[[111 121 116 118 109 129 127]
 [143 130 136 137 141 131 124]
 [129 128 134 134 139 126 130]
 [127 129 129 135 131 130 133]
 [111 121 129 127 118 118 128]
 [128 125 122 125 119 132 124]
 [148 143 109 110 115 142 134]
 [128 133 111 110 105 131 131]] out 130

[[132 114 116 118 139 135 128 120 122]
 [133 113 115 117 140 134 127 121 124]
 [114 142 148 111 153 152 122 118 138]
 [134 111 114 118 140 134 125 119 119]
 [129 119 136 130 119 134 109 146 127]
 [133 120 144 117 124 122 131 117 130]
 [126 130 127 129 132 124 137 123 128]
 [128 118 136 131 118 133 107 149 126]
 [130 128 131 130 126 129 128 128 128]] out 138

[[122 130 116 145 139 117 124 133 125 115 139 127 121 118]
 [133 128 122 138 143 126 127 125 143 122 128 135 120 123]
 [135 121 134 106 121 134 120 113 138 143 108 121 145 135]
 [127 126 119 147 130 122 129 134 126 113 142 136 114 117]
 [117 130 111 151 144 114 123 135 123 108 142 127 111 109]] out 135

[[124 123 134 147 126 121 129 127 125 135 154 140 124 129]
 [123 126 130 119 127 125 128 126 130 128 120 121 126 125]
 [124 128 135 126 131 126 128 128 133 132 124 123 128 125]
 [123 136 124 124 127 135 130 130 116 121 130 124 138 117]
 [118 121 139 146 126 122 127 126 130 142 148 135 120 129]
 [132 132 119 117 126 133 129 128 123 117 119 125 133 127]
 [126 132 122 125 126 141 125 131 121 126 124 128 131 127]] out 125

[[126 150 114 144 128 124 116 124 120]
 [135 126 134 127 128 127 120 140 131]
 [126 122 147 122 128 124 112 131 138]
 [137 126 120 131 128 136 119 139 119]
 [135 144 138 144 128 123 113 137 129]
 [130 124 115 127 128 134 126 131 120]
 [122 131 128 132 128 143 127 113 131]
 [127 129 134 128 128 111 145 128 134]] out 138

[[121 140 126 133 124 131 141 139 123]
 [121 109 128 118 129 128 129 131 145]
 [132 121 124 138 128 126 131 122 129]
 [130 133 128 124 134 130 104 136 131]
 [120 118 128 120 118 135 129 140 135]
 [138 130 126 118 120 131 114 124 139]] out 129
---
Q: [100 107 122 109 141 121 134]
A: 100
Q: [155 127 153 114 113 101 112]
A: 155
Q: [129 145 115 106]
A: 129
Q: [127 134 104 118]
A: 127
Q: [151 126 126 137 144 130 123]
A: 151
Q: [108 117 157 112 139 147 148]
A: 108
---
Input:
[[128 114 125 105]
 [138 120 127 131]
 [128 128 128 128]]
Output: 125

Input:
[[118 110 133 140 131 139 126]
 [126 119 146 110 150 133 112]
 [120 131 129 117 130 149 117]]
Output: 139

Input:
[[125 138 131 127 119]
 [117 121 125 118 129]
 [107 134 139  99 127]]
Output: 127

Input:
[[104 148 122 137 125 137]
 [116 147 103 145 150 130]
 [118 101 149 115 101 115]]
Output: 125

Input:
[[103 137 147 117]
 [132 118 129 111]
 [116 137 128 108]]
Output: 147

Input:
[[128 128 128 128]
 [127 139 126 129]
 [113 105 115 142]]
Output: 128
---
99	131	107	126	137	157
155	119	131	107	99	139
value 139

124	118	116	120
103	129	116	125
value 125

136	141	125	142
147	101	142	111
value 111

118	153	125	133
123	139	131	127
value 127

128	112	135	127	143	124
106	118	130	145	133	149
value 149

138	121	125	149
125	134	125	116
value 116

121	115	146	130	140	109	145
136	140	129	150	151	149	116
value 116

143	123	138	128	106	141	118
120	125	128	136	115	123	154
value 154
---
[122 116 100 108 128 110] yields 122

[[131 140 138 154 125]
 [111 109 153 105 151]
 [153 100 101 139 157]] yields 131

[[130 125 130 134 122 129 120]
 [151 128 124 128 130 138 138]
 [127 119 123 127 118 131 130]] yields 130

[[135 133 124 123 154 147 131]
 [125 126 128 133 122 131 130]] yields 135

[[138 114 122 123]
 [134 140 149 138]
 [122 151 109 102]] yields 138

[121 133 101 130 154] yields 121

[105 123 132 108 117 140 125] yields 105

[[101 127 139 140]
 [121 121 133 138]] yields 101

[115 107 126 123 100 142 136] yields 115

[[103 114 143 139]
 [142 121 139 122]
 [108 134 116 142]] yields 103
---
[117 147 105 126] out 126
[112 111 150 151 137 126 110] out 110
[138 135 128 138 125 153 142] out 142
[133 102 135 117] out 117
[123 128 155 130 120] out 120
[146 133 113 118 139 113 105] out 105
---
[[130 132 136 102 117 131 133]
 [125 126 133 150 119 128 133]] 128

[[145 113 103 121]
 [145 113 104 121]
 [123 133 134 128]] 104

[[120 141 109 132 139 113]
 [150 112 115 148 115 123]] 115

[[124 115 140 144 154]
 [139 140 117 103 116]] 103

[[152 118 117 143 121 120 123]
 [123 151 102 129 146 112 117]
 [127 127 127 125 128 127 129]] 112

[[131 131 123 125]
 [150 143 138 129]
 [128 124 135 127]] 138

[[104 121 127 131 123 126]
 [115 110 125 125 132 134]] 132

[[116 127 141 132]
 [106 123 101 133]
 [114 123 109 132]] 101
---
[111 149 139 120 104] -> 149
[ 99 127 146 105] -> 127
[112 131 104 137] -> 131
[142 123 127 103 116 105 138] -> 123
[105 143 140 102] -> 143
[140 124 121 102 114 152] -> 124
[155 137 135 147] -> 137
[146 116 134 125 153 132] -> 116
[112 109 129 153 151 126] -> 109
---
[[129 127 141 132 129 121 128 127 128]
 [111 134 118 140 129 154 127 153 128]
 [121 132 117 125 128 126 128 125 127]
 [137 120 128 131 130 140 126 133 127]
 [136 108 120 118 127 130 129 132 129]] -> 129

[[137 124 125 137 133 113 126 128 120]
 [134 139 129 129 131 108 130 127 136]
 [134 125 137 135 103 123 125 128 149]
 [128 127 134 137 131 116 130 131 135]
 [109 129 130 125 131 131 126 128 129]
 [146 120 129 137 128 124 135 131 129]
 [114 128 125 138 136 143 109 119 136]
 [138 128 121 134 139 136 121 125 140]] -> 121

[[131 150 138 128 128 128 129 127 128 128 128 129 128 127 128 128]
 [128 144 146 129 128 127 127 128 129 127 127 128 127 128 128 128]
 [128 129 128 129 128 128 127 131 150 139 128 128 128 128 128 127]
 [128 129 128 128 128 128 128 133 150 135 128 128 128 128 129 129]
 [128 128 128 128 127 128 128 128 128 128 127 128 128 144 146 130]] -> 144

[[132 131 128 128 131 132 124 130 131 128 127 131 124 128 130 129]
 [116 131 132 134 124 132 129 119 122 122 127 123 128 132 119 129]
 [123 142 130 131 129 128 124 126 131 115 129 129 121 144 130 126]
 [123 134 113 137 130 133 107 126 132 115 136 131 116 138 132 111]
 [141 110 117 124 134 131 123 137 126 133 125 128 123 119 121 124]] -> 119

[[125 118 122 108 123 129 138 117 108 109 138]
 [129 148 132 116 129 119 137 153 106 122 142]
 [123 149 108 122 135 139 124 119 118 113 103]
 [141 127 120 134 137 126 125 119 135 139 147]
 [114 150 118 150 125 137 142 147 135 119 139]
 [111 131 128 120 133 119 120 121 150 122 137]
 [114 142 132 114 141 128 136 127 129 104 118]
 [116 113 112 121 118 112 113 109 142 132 145]
 [130 113 127 116 123 134 141 128 134 119 111]] -> 134
---
array([[119, 135, 124, 151, 127, 133],
       [111, 150, 143, 148, 140, 148],
       [116, 143, 141, 140, 136, 135]]) value 116

array([153, 129, 129, 156, 131, 136, 134]) value 153

array([[152, 148, 152, 151, 148, 157],
       [153, 146, 153, 155, 149, 156]]) value 153

array([[121, 138, 111, 135, 145, 118],
       [135, 125, 111, 135, 115, 106]]) value 135

array([112, 145, 107, 126, 135, 119]) value 112

array([116, 149, 125, 143]) value 116

array([137, 141, 104, 150, 107]) value 137

array([[118, 139, 123, 147, 136, 126, 117],
       [102, 134, 133, 150, 132, 145, 123],
       [123, 136, 132, 139, 126, 131, 124]]) value 123

array([148, 105, 135, 101, 100]) value 148

array([134, 156, 117, 114, 114]) value 134
